In the rows, 128 means zero.
A single turn carries every row of the set below to another of its rows. Some are shown first; where does it send the rows asked next?
k500: [127 127 128 114 142 138 127 109 139 122 176 116 129]
k489: [110 104 116 129 149 112 126 119 125 130 143 107 137]
k120: [150 143 136 113 161 115 109 169 134  76 158 161 152]
k221: [150  99 108 136 152 102 127 115 137 111 139 133 139]
k893: [144 136 125 117 124 129 105 174 140  66 162 106 128]
k245: [133 144 142  99 148 130 121 196 126  83 147 130 142]
k905: [136 146 125  84 179 126 130 138 110 112 147 112 130]
k388: [100 122  86 125 139 126 133 167 117 136 150 135 136]
k525: [128 117 108 111 133  74 122 164 155  64 154 137 125]
k683: [120 145 119  90 158  82 117 153 145  72 172 152 128]
k825: [120 143  85 106 149 128 132 191 110 114 146 131 130]
k317: [132 160 129  96 157 135 101 139 127  88 178 117 127]
k385: [131 101 108 110 133  81 147 134 162  96 154 140 121]
k459: [122 129 119  90 158  91 143 122 151 104 170 153 124]
k165: [160 138 125 100 178 117 131 122 126 107 153 150 139]
k272: [141 105 120 148 133 100 103 161 144  79 145 144 152]
k760: [110 100 132 140 119 118 120 178 140 101 142 122 149]
k184: [112 125  90 121 130 129 138 193 121 120 145 138 137]
k684: [137 103 125 135 109 132 129 145 156 101 159 109 130]
k686: [107 139  82 110 157 126 129 163 106 129 151 128 130]

k165 goes to k120
k686 goes to k825
k525 goes to k385
Now these:
k893 goes to k684
k489 goes to k905

A single turn carries every row of the set below to another of its rows. Some are shown first; where does it send the rows asked next?
k647: [161 110 121 113 132 139 192 111 126 103 153 162 163 175  78 117 121 138
 166 144  87 163 152 120 150]
k851: [132 137 117 136 130 138 133 138 127  74 203 110 159 181  84 102 150 159
 152 102 126 145 172 147 119]
k181: [151 114 140 124 126 137 161 118 122 118 148 136 163 205  88 104 108 187
 167 102 115 145 146 159  96]
k201: [115 124  87 129 145 143 185 124 105  91 212 161 138 163  60 123 129 153
 153 123 117 111 138 137 113]
k862: [150 113  87 128 136 151 195 139 140  78 176 142 183 185  59 124 104 166
 185 163 108 166 149 130 115]
k269: [107 104 118 113 152 155 168 119 174  69 192 136 172 171  89 142 126 155
 119 126  91 151 108 138 123]
k520: [116 136 113 132 145 140 206 113 153  99 212 142 160 148  93 131 118 171
 130  79  98 133 110 139 111]
k98: [110 113  93 105 102 158 191 138 152 100 160 162 156 186 113 144 112 173
 160 114  76 184 171 139 126]
k180: [140 126 135 172 121 143 217 130 129  77 172 147 171 161 116 119 108 177
 149 127 143 151 141 129 121]
k555: [146 111 124 137 123 122 195 117 141  86 142 158 162 157  88 124  99 155
 157 119  55 150 147 149 146]
k43: [132 117 110 133 139 150 166 119 103  78 199 174 176 193  97  90 109 178
 161 123  68 142 171 156 103]
k46: [156  85 124 144 130 152 152 176 146  95 175 118 157 179 107 118 126 168
 158 118  82 159 147 149 151]
k29: [112 160 108 147 117 137 211 120 135 109 199 157 154 158  91 118 124 184
 144  82 110 136 118 137 123]
k932: [119 117 110 153 140 136 122 125 111  92 189 127 150 183  87 112 148 149
 137 113 114 139 159 134 101]
k518: [115 143 109 116 127 138 152 110 164 104 186 114 166 185  97 137 135 164
 138  83 102 164 145 129  80]
k635: [109 138  95 121  96 162 190 129 132 100 169 178 154 189 109 140 116 182
 156 109 101 194 150 138 125]
k748: [174 104 131 129 136 156 185 135 134 109 165 128 160 158 113 108 137 146
 154 144  75 164 171 126 128]
k789: [156 111  90 129 138 148 197 140 145  86 181 139 184 186  58 118 107 161
 178 163 110 159 161 127 124]
k483: [103 102 106 153 144 155 155 135 128 106 177 157 162 158  90 136 136 173
 124 158  98 140 140 137  83]
k586: [114 163 110 117 128 146 164 125 160 103 197 108 175 185  84 126 132 170
 135  77  96 162 150 132 101]
k974: [104 112 118 103 146 167 168 136 133 108 197 155 156 159  99 156 120 165
 139 148 101 121 119 130 121]
k87: [153 117 109 117 117 143 196 137 154  96 151 130 155 155 102 128 115 160
 164 129  49 154 178 149 108]
k944: [129 109 137 164 127 134 216 126 135  90 156 154 179 159 118 125  87 174
 146 127 110 147 147 128 140]
k253: [141 118 124 142 119 154 142 176 135  83 185 126 152 183 105 130 117 178
 163  98  87 162 132 165 153]
k969: [155  83 128 146 132 153 152 173 140  85 174 121 156 177 108 119 123 171
 160 120  88 164 132 147 147]
k526: [155 132  88 134 133 156 187 151 146  59 200 124 178 185  61 119 116 165
 181 148 116 162 160 150 114]
k740: [129 137  92 149 126 133 192 123 116  76 209 158 150 168  65  97 147 162
 157 120 139 127 150 133 118]
k779: [119 150 102 138 124 142 201 125 146 110 213 146 150 156  90 118 120 180
 131  80 100 124 113 136 127]
k809: [138 110 109 134 144 168 212 101 157 100 178 137 170 203  95  91 138 161
 155  98  91 178 131 165 109]
k52: [127 109 139 166 129 140 210 130 130  83 156 148 177 155 127 128  88 178
 151 128 108 152 139 132 132]
k342: [112 101 118 131 133 136 159 131 167  81 152 126 162 179  75 148 135 165
 133 136 113 138 128 133  79]
k590: [111 112  92 101 105 167 188 137 146  93 162 159 155 185 113 145 112 174
 166 121  83 191 163 139 120]
k155: [109 168 110 118 118 149 157 126 150 107 197 118 167 178  96 125 130 180
 146  73  93 168 149 151 113]
k469: [135 117 131 116 135 159 215 133 128  81 194 140 153 197 120 114 125 157
 187 105  89 106 137 145 119]
k637: [117 128  81 141 125 134 181 118 115  92 210 169 143 165  69 112 144 160
 154 117 132 118 155 140 119]
k729: [121 130 121 149 136 130 135 128 122  84 191 120 167 180  84 112 154 152
 143  99 131 142 176 139 110]

k974 goes to k269
k469 goes to k809
Now these:
k201 goes to k520
k155 goes to k851
k555 goes to k87
k253 goes to k526
k590 goes to k969
k779 goes to k586
k789 goes to k944

A single turn carries every row of the set below to another of its rows. Some are shown first; where does it send the rows asked next?
k603: [110 138 159 103 175 135 175  69 132 126 118 129 100 134 146 133 150 118
  88 146 155 149 110 143 148 121 122 105 122 125 117 100 122 138 142 134]
k847: [105 179 148  77 155 143 117 111 131 171 114 161 115 139 137 146 167 121
  92 121 127 139 131 144 131 155 146 145 127 118 117 122 124 182 153 154]
k726: [124 110 154 104 124 123 127 101 116 131 131 152 114 133 150 135 167  99
 135 126 176 141 152 121  95 165 165 132 128 110 140 120 120 173 139 119]
k701: [125 109 156 110 153 154 152 118 104 109  97 147 100 152 137 133 117 127
 140 149 164 129 128 103 104 152 149 134 133 146 119 131 112 147 133 120]
k772: [141 129 147  81 156 148 114 108 151 122 124 136 143 122 177 142 127  98
  84 162 145 157 115 124  98 151 119 127 105 109 145 125  98 157 167 144]
k196: [125 168 179  98 141 162 131  72 137 165 123 169 109 145 139 135 137 138
 125 135 135 149 119 139 104 107 151 109 166  91 128 106 129 132  98 134]
k404: [125 194 191 114 137 147 138  95 121 133 142 164 129 113 163 115 148 133
 124 169 123 142 134 109 108 165 106 146 138 113 139 132  68 124 109 111]
k507: [145 187 153  66 175  93 116 108 139 150 109 161 130 150 142 116 122 137
 122 137 118 143 133 152 103 161 136 116 148 153 140 128 110 152 130 147]
k982: [153 187 152 110 156 177 108 118 140 100 104 148 110 117 148 144 117 127
  95 120 137 146 134 108 106 140 125 128 122 129 121 151 119 170 157 137]
k840: [135 187 143  84 139 115 163 100 119 147 116 165 129 105 126 148 125 151
 120 123 127 141 117 135 122 152 143 100 136 151 149 161  84 126 128 107]
k78: [134 157 137 140 177 138 164 100 109 115 129 134 102 131 132 141 131 135
  96 163 103 141 129 147 105 140 137 147 156 114 119 101 113 151 151 156]
k542: [ 98 125 161 128 122 141 122 105 104 129 140 168 115 125 135 164 140 119
 124 116 152 135 159 125  94 145 154 140 153 123 119 148 112 156 151 115]
k69: [122 163 147 113 118 140 121 105 120 164 143 155 105 128 104 151 121 145
 110 157 139 150  83 114 132 128 143 129 146 105 117 113 103 158 103 125]
k42: [147 142 155 106 150 125 128  94 102 138 133 137 119 142 140 142 134 122
 109 134 142 177 125 129 142 148 149 126 148  83 155 135 121 148  66 162]
k68: [143 169 135  93 135 151 187  84 108 134 110 145 104 116 137 134 163 129
  91 108 144 142 113 133 134 163 166 115 109 125 142 133 123 168 130 144]
k721: [122 177 179  80 140 123 124  83 127 146 159 177 135 119 154 106 129 114
 109 163 130 179 129  97  98 188 112 138 117 121 131 129  99 149 114 151]
k113: [142 178 151 125 141 160 144 101 136 101 118 119 109 115 152 142 140 121
 107 147 140 138 141 103  84 163 131 105 129  92 140 125  95 167 171 106]
k490: [173 183 143 117 157  88 152  94 134 125 152 163 133 109 134 131 128 135
 123 133 117 147 132 157  97 130 142 111 154 127 133 115 111 144 129 116]
k816: [123 155 150 110 136 148 150  87 148 120  94 128 136 136 165 139 119 113
 101 136 151 128 134 105 111 148 136 115  89  91 155 154  81 153 150 142]
k915: [114 161 162  98 163  60 132  76 141 137 126 143 122 115 135 132 133 115
 120 144 139 159 131 132 148 154 128  89 137 137 137 132 101 147 129 132]
k673: [130 151 187  74 157 149 120  74 103 151 156 145 109 150 125 147 134 141
  84 149 131 172 114 122 104 157 142 103 145 129 161 107 128 141  98 130]
k425: [135 165 135  71 175 105 149 122 137 148 112 147 126 105 141 136 137 119
 158 159 130 170 140 127 121 144 125 115 142 111 146 124  92 115 127 110]
k115: [150 110 160  89 146 156 138 113 116 116 124 173 121 143 153 128 154 118
 123 132 177 138 128 133  93 134 153 128 133 145 113 113 134 164 135 111]
k297: [148 206 160 101 122 140 134  99 129 137 156 171 117 125 146 103 128 134
 108 123 162 165 109 118 105 168  98 132 127 119 107 139  98 145 103 118]
k621: [114 158 152  85 120 145 140 101  93 136 114 139 114 132 141 121 156 140
 120 187 126 143 112 123 127 150 154 121 177 104 153 119  96 156  95 145]
k354: [144 178 188 123 147 136 125  65 142 124 131 174 108 113 177  95 127 125
 117 145 135 160 113 135  96 161 110 133 158 127 127 131 100 118 108 155]
k485: [117 157 158 101 148 149 121  78 139  90 124 155 138 114 175 133 135 111
  75 138 143 153 137 131 102 126 119 103 145 119 121 148 122 165 170 155]
k921: [146 164 180 120 142 131 155  88 137 144 115 163 131 125 165 115 130 120
 121 155 159 178 116 122 129 184 108 118 127 101 107 146  75 135  94 140]
k216: [108 154 132  88 176 154 142 108 114 159 135 130 104 126 142 161 146 118
 105 129 120 157 139 136 101 155 131 158 127  92 166 120 107 114 151 137]
k707: [103 101 165 116 147 131 126  96 104 121 132 149 119 167 150 145 107 120
 109 128 154 124 139 132  92 148 142 144 139 144 137 144 109 136 139 139]

k701 goes to k726
k490 goes to k840
Now these:
k354 goes to k297
k673 goes to k196
k847 goes to k78
k772 goes to k485

A single turn carries every row of the set below to another of its rows. Some are shown first; where does it send the rows asked next?
k275: [121 115 126 112 102 142 121 115 159 129 149 149 109 105]
k503: [160 154 128 156 131 137 118  96 121 135 114 113 127 137]
k561: [129 118 124 118 129 122 143 144 128 143 175 133 133 106]
k7: [120 101 115 119 119 112 164 133 140 144 149 111  96 130]
k157: [118 164 103 121 143 138 121 123 122 139 107 152 126 173]
k291: [140 142 122 145 131 132 113  91  97 130 105 114 112 132]
k449: [122 166 104 123 144 138 121 124 126 139 109 152 130 173]
k750: [134 145 104 109 132 147 102 119 127 118  94 112 128 116]
k826: [132 162 113 144 139 129 123 136 123 149 129 140 137 180]
k257: [140 111 124 123 116 126 148 137 161 136 171 141 105 129]
k424: [151 144 123 152 127 132 123  91 117 134 103 106 110 143]
k103: [109 119 106 128 126 100 157 123 124 128 131  95  93 143]
k71: [141 140 117 145 128 111 160 135 158 135 151  97 125 144]
k879: [140 116 122 128 122 120 161 142 156 147 166 117 122 126]
k600: [110 148 104 133 139 122 122 127 101 145 116 139 116 179]
k798: [131 112 124 117 122 128 135 139 140 133 178 152 113 114]
k665: [119 163 102 122 142 136 124 123 125 139 104 149 123 175]
k553: [121 111 124 113  98 139 128 113 166 129 142 142  99 113]
k491: [118 157 110 135 143 128 114 133 101 145 128 148 135 169]
k676: [134 148 122 135 140 117 134 140 126 130 172 121 151 115]
k57: [145 152 108 115 133 149 104 123 139 120  99 112 138 117]
k278: [147 149 105 118 129 146 113 121 150 121  92 103 128 127]
k955: [116 111 124 110 101 139 123 113 156 128 144 147 101 107]
k373: [116 100 118 110 119 122 138 132 128 132 165 147  93 117]
k850: [124 152 107 141 135 124 132 130 124 148 115 131 117 189]
k731: [101 127 111 119 138 107 132 129  91 124 152 119 120 114]
k672: [109 103 116 109 126 114 147 135 112 140 158 126 107 110]
k802: [125 116 126 115 100 142 126 115 168 130 147 145 107 110]
k901: [150 151 127 149 134 137 109  96 101 131 117 121 129 126]
k601: [135 142 102 112 129 143 112 117 137 119  86 103 118 126]
k669: [122 165 103 123 142 138 124 123 129 140 106 149 126 176]
k192: [126  99 117 117 113 120 151 131 150 135 158 136  85 131]

k665 goes to k669
k491 goes to k600
Now these:
k278 goes to k57
k672 goes to k7
k192 goes to k257
k901 goes to k291
k71 goes to k676
k802 goes to k275

